Rotation paths and how fast each direction turns (degrees each step)
Each turn is a multiple of 5 degrees from 10 to 175, or 0.
Each row of a path follows its step; steps can be skipped.
Path 1:
step 0: [ -2 -21  -4  18  15 -22 -18  -9 -11  10  23  19  16  14 -14 -39   8  15
  -6   9  16  -4 -32  -1   8   1  31 -13]
step 1: [ 15  15 -10 -26 -37 -11  12   0  -9   7  -1  11 -11  10   2  34 -10   1
 -29 -10  -2   5  12  23 -43 -17  -2   3]
step 2: [  7 -22  -4   8  16 -15   4 -18   1 -26  23 -38  13   8  14 -35   6   1
   0 -20   9  25   9  -3  23   0 -26  -9]
step 3: [-28   2  21 -17 -16 -34  10  12  16  11   4  28 -15  -5  -2  -4 -22  18
 -16   3  -2 -11 -13 -21 -19  28  22  -8]
step 4: [ 24  30 -26  13   3  24  10 -20 -37  15  12  -1  -9  -8  16 -17 -13  -5
  -8 -13  -1  17   0 -10  -9 -12 -29  18]
step 5: [  5 -24  -1  -4 -12 -36 -27  10  13 -24  11 -20  -2   8 -32   3  12  22
   5  -3  -1 -11   3 -27   9  13   4  33]
step 6: [-30  27   2   1 -18   0  36 -34  11  13 -15  12 -20   7  -5   6 -20 -15
  22  12  10   9  16 -13  -9  -7 -21 -16]
step 7: [ 36  11  24 -11  26   6 -10  26  -9  -9  10  -9  -1 -27   7 -21  20  -2
   0   1 -11 -13  -6 -39  19 -17 -13   7]
step 8: [-33  -6   3  25 -19   1 -14  -8 -11  -3 -10  30 -21   9 -30  37  -1   3
  -8   4  11  15 -14  -3  25   8  11  20]
step 9: [ 29 -11   0   0 -10  16  -5 -16  -2 -18 -22 -12  -3 -17  18  -3  -2 -17
  29  32 -18  -2  14  -3 -34 -19 -25 -10]
Directions:
[  6   9   1  12   1   5   0 -10   4  -7   7 -13   4  -3  16   4  -3  -2
   0  -2  -6  -3  -1  -4  -3 -11   5  -1]
145
[-12   4   7  -9   9   6  -2   0   6   1  12   9   6 -10   8  -1   5  -6
   1  -3  12   1  -1  -7  -4   4  -1  -1]
95
[  5  -5 -11   2  -6   3 -12  -5  -6  -7   3   6   1  -1  -2   7   7   4
   4   0  12   3   2   4 -12  -4   3  13]
95
[ -6 -14  11   3  -5   8  -6  -5   4   0   9  -9  -1   4  -2   7  -3   1
  -6  -4  -1   0   5   5  10   6  -9   9]
120
[  1  -9  -5  -5   0  -3   1   1  -1   4   7  -1  11   8   9  -3   1  -2
 -12  -3   1   1  -4  18  -6   0   8 -10]
25
[  2   7   6  -1  -7   2   6   6  -6 -14   7   2  16  -2 -11   4  -5   4
  -5   7   0  -6   6  -2   1   7   8  -1]
155
Path 2:
step 0: [  7 -22  27   0  -7  -6  -8 -23  -6   3  -8   8 -24  -1  17  22  19  35
   8  -3  20   6 -19  -9 -17  10  -7  -5]
step 1: [ 12 -14  -4  -8   7  12  -3  -5 -15 -12  -5 -16 -21  -6  27 -13  16  20
 -16  32 -10   3  -2 -33  -1 -13 -10  19]
step 2: [-26 -21   3 -18  16   5  10  10   1 -34  -4 -24  20  13   4   2  -6  -8
  16  21 -22   5   3 -20  13 -13  13   0]
step 3: [-29 -10   3   6  -7  -3  -7  43   3 -20  -5  13  23 -16 -34   4  -6   1
  -1   8   3 -17 -13 -10   3  12   5 -15]
step 4: [ 12  10  15   3  30  -2   1   5   4  -8 -15  32   2  -4  -4   9 -15   0
 -14  -5  12 -23   4  -3  -3  35 -29 -23]
step 5: [ 40 -17  14  15   7  -3   2   5  21  12  -6  -7  -6  13  21 -11   6   3
   3 -21  18 -14   7 -17  29  -1 -22  -4]
step 6: [  7  -7  21   9 -13 -10  -1 -27  16 -11  -1 -26  -2  17  15   9  19  16
  23   3  11 -10 -37 -10  -7 -21   1  -1]
step 7: [ -4 -12  -8 -18  -6   0  -5   3 -28 -26  12 -11 -12   5  -2   7  33  18
 -28  13 -13  -4 -36 -14  -6   1   8   4]
step 8: [-23 -21  -1 -15  27  10  -8  15  -4 -17 -18   6 -10  16   5  24  -2  -7
 -25  17 -27 -10  22  -9   7  -1  13   2]
step 9: [ -3 -13 -13  27   8  11  -2  24   3 -13 -18  -2  24 -24 -14  16 -19 -15
   5   4   5 -25  14  -8  27 -17  -4  -9]
Directions:
[ -7 -14   2   1  -8  14   2 -12  -7  -4   0 -12  -4   4   1  -3   2   2
  -8   9   1   0   0   8   0   5   4   6]
60
[  6  -4  -8  -4   7  -4 -11  -2  -1   2  -4 -12  -1   4   0  -4  -4 -12
  14   8   7  -6   7   1   6  -6  -4   6]
100
[ -1   5  13 -11   0   4  -1  -3  -1   6  -4   0  -8  -8  10  -5   3   0
   1  -2   4   5 -14   5  10 -11  -6  -1]
65
[ -7 -12  -7 -10   0   4   3   8   5  -5  -7   5   4  -5  -3  -1  -1 -14
  -4  -5  -7  -2  -5   8 -10  -5  -8   4]
65
[ -7   5   3  -2   9  12  -6   9  -6  10  -3 -10  11  -9   2   0  -2   2
   2   1 -10  -7   1   1   0   5   7  -9]
60
[  6  -9   1  -2   8   1  -2  -2  -9  16 -13  13  -7   1 -10  10  -2   4
  -5   5   0   2   1   1   2   2  -1   2]
90
Path 3:
step 0: [-15   5 -14   7  13   5   3  -3 -11  47  21  12  14  27   0 -18   9   8
  -7  27 -13   0   3 -26  -6  10 -16  -9]
step 1: [ 10 -10  -4  24 -38  12  22 -17  -1  -6  -6  -9  15 -14  10  12  -2   5
 -22 -10  43  -5 -14  12 -13 -12   6   9]
step 2: [-17  -5   9 -15  25 -11 -14   8  23 -26  11   8 -12  -5  24  14  12  -4
  -3  34  -7   1  32  14 -11  14  15  10]
step 3: [ 10 -32  -5   1  -2 -14  -5   0 -29  10  -7   9  21  34  -8  15   4 -16
  27 -12  -5  -1   3 -14  14 -34  -7   4]
step 4: [  2  29 -20  -5  -9  -3  21  13   7  -9  19 -31 -21   3  -1 -16  12  21
   9  -9  10  15 -12  31 -12 -11   7 -21]
step 5: [ -3   4  13 -33  -4  -8 -23   4   7  -4   9   2  -1 -16  16   3 -20 -36
  -5 -33   2 -15   4 -22 -12  24 -14  14]
step 6: [-10   7  21  23  -2   2  19   1 -22  33 -30  -1   5   1 -18   0   6  -5
  24  15 -21  31  12   4  -4  18   4  -4]
step 7: [  9  -3  -2   8 -38  16   2   8  -5 -26  -2   4 -24  -7  10  -4   6   4
 -25   2 -17 -24 -34  13  31 -10  -3  -1]
step 8: [ 12   0  -7 -10  32 -20 -23  11  10  31  21   6  11 -37 -14 -13   4   4
  -2  20   6 -20  19   7   2  10  -1   1]
step 9: [-11 -11   4  27  -6 -20   6  -5  12  -3 -42  -8   2  24 -12   7 -28   8
  10   0  24  -8 -15 -33  -1 -11   7  -4]
Directions:
[  7 -17   6   4  -2  -1 -12   8   1   1  -1   3  -7  -4   1   5   9  11
   3   5  -2  -2   3   8   6  -7   7   8]
70
[ -8  -5  12   6   3  11   6   0   1 -13  -8  13   1   1  -4   0   2 -14
   4   0  -1   1   7   9   0   2   3  -2]
90
[-8 -2 -7  4  3  0 -8  6 13 -1 -5 -3 12 -9 11  8 -6  0 10 -2  2  7 -1  2
  7  8 -6  0]
110
Path 4:
step 0: [  4 -20  15  13   6   3 -21 -18 -34  22  -4 -17 -15  -7   2  -6 -12  21
 -25  -3 -27  -4 -18   9  -1 -15  18  22]
step 1: [ -7  -6  33 -11  13   9 -11  28  19  17  13  -5  10  14  17  10   6 -15
  27  -8   5 -21  11 -25  22  -6 -24  15]
step 2: [ 35 -21 -19 -11 -17   3  16   2   2 -20  18  19 -10 -24  -3 -21   7   0
  14  -7  16  27  -2 -11   9  29  -1 -15]
step 3: [  0   6   2  17 -36   7   1 -20   1  21 -13  -2 -21  15 -31 -19 -19  19
 -21  -5   0 -24 -16  22   5 -13  11   6]
step 4: [ -8  19  27  14   6  -3 -26  10   8  -7  -9  -8 -12 -11  13  34  -5   4
  16  -6 -24 -28  28 -22  -6  17 -13   1]
step 5: [ 19 -39  -9 -10  18   2  17   0 -15  -7  19  -4   1 -20   7  19  -8  -8
   9 -28  -7  28 -19 -13  21  -3  21  -4]
step 6: [ -7   6  15  -4 -39   2  13  17  -2   8  -2  19   8  28 -17  -9  -3  -3
  12  -7  36 -10  -8  29  25 -17  -4   1]
step 7: [ 14  23  14  20 -13 -17 -20  -9  13 -15   2  21  -7  -6   5   1   3  20
  -8  -8 -19   8  29   7 -21  31 -12 -26]
step 8: [  6 -34  -4  13   1  -2   0 -15 -10  20   9 -41  -8  -1  -8  30   3   6
 -21  -3 -30  10  -9 -10   4 -25  13  -3]
step 9: [-11 -13  34 -10  -7   3  -8  33 -17  -8 -16  -1  17   9  16   6  25  -5
  19   3  32 -20   0  -8  24  -7   3  13]
Directions:
[ -6   1  -6  -3   5   0   2   0   4   1   8  -2  -5  -2   8  10  14  -1
  -9  -4   1   0  -4 -14  16  -3  -4  -1]
100
[  6 -12  -7 -15   3  -5   0  -9  -8   1  -1   2 -11   2   0   5  -5   4
   0  11   0  -6   1   8   5  -7  -3  -8]
130
[ 10   2  -4   8  -5   8   6  -6  14  -6  -9  -2  -5   5 -10   2  11   8
  -9   5  -3  -2   3   3  -2   2  -4  -5]
85
[-10   0  13  -4   4 -10   0   5   9   2  -4  13  -5  -3  -6   3  10   1
  11   9   0  -6  -1  -4  -5   2   0  -5]
135
[ -6   5   7   0   7   0  -2   0  -2  -1  -8   3  -9  -6   6  -8   4   7
  -8 -12   4  -4   0  16   3  -4 -10   6]
115
[ -1  13   1 -11 -15  -1   1  -3  -8  -3  10   5   0  -1  -1  -1   2   3
  -9  -3  -8  -8  -9  -3 -12  -1  -3  -2]
95
Path 5:
step 0: [-24 -19  12  18 -32  -5 -18 -14   2 -14 -17 -11  -3  11  12  12  29 -21
 -22 -38  19   4 -13  12  -7  -1   3  -9]
step 1: [ -7  27   1  10 -37   4  20 -11  -8  21  25   3  12  13 -26   6  -6   6
  31   2   9  -2 -13  25   8 -31  11   3]
step 2: [ 18 -11  -8   5  12  -6  -2  -2   4  10  32  35 -30 -15  13 -37  10  11
  14 -38  -4   7 -12 -14   3  -5  -7  13]
step 3: [-17  -9  24  -1  25   7  23  -5  11 -17  14   2 -29  19  14 -12 -17 -14
  -4  46 -22  16  -1   1  14  -5   5  -9]
step 4: [ -3  -1  11  14  -7  -9 -18 -20  12 -35 -18 -16  -2 -34 -21 -18  -7  -5
  -9   1  -3  16   2  -6 -50   5  -3  -7]
step 5: [ 19 -34   4  -8 -23  22  10  11   0  19   8 -26  37 -10 -17  21  24 -14
  17  15 -14  17   3  -1   1 -13   2  -7]
step 6: [ -2 -15 -11   5  18  -9   2  20 -26  28  15   2 -18 -17 -28  16  -4  28
 -10 -14 -16 -26  -7  14 -14  14 -17  27]
step 7: [ -5  13  -6   5  13   0  15  23  -8   4  -2  33  13  12   3  -2 -10 -13
 -13   7 -26 -11   3 -36  22  21 -15 -39]
step 8: [-11  10 -20  -1   8 -22  -8 -24   8 -20 -25   0 -17  15   1  35   6  21
 -27  -6   1  37  25  -5  -8   3   5  -3]
step 9: [ 23  -4   2  -7 -28  22 -20  -8  13  -6 -20   0  20  30  -6  16 -15 -19
  -7 -14   1 -22 -12   7  -9 -42  -2  -7]
Directions:
[ -3   3   4 -16   7 -11  15   1   3   7  -1  16  -3  -2   2  -5  -5  -3
  -6  -1  -2   2   2  -5  -1   4  -1   4]
80
[ -4  18  -1   0   5  -6  -3  -5   5  -3   9   0   5 -11  -8   3  15  -6
  -2   4  -1  -5   0  -8   3  -7   2  -2]
115
[  7   4 -15   5   5  -2   4   0   0 -16   5   6  -5  12   0   3  -4  -2
   7   3  -1   5  -5 -11   0   1  -3   8]
70
[  4   6  -8   4 -12 -12  -1   4   0   8  -5  -5   7   1  -1 -18  -2   8
   1   6  -2   7   0  -9   1   1   0  -4]
125
[-15  -7  -8  -8  -7   2  11   3   4 -10   3  -4  -3  -1  -4   2   2  14
   2   8   3  -2   6   1  10  -4   3  -2]
155
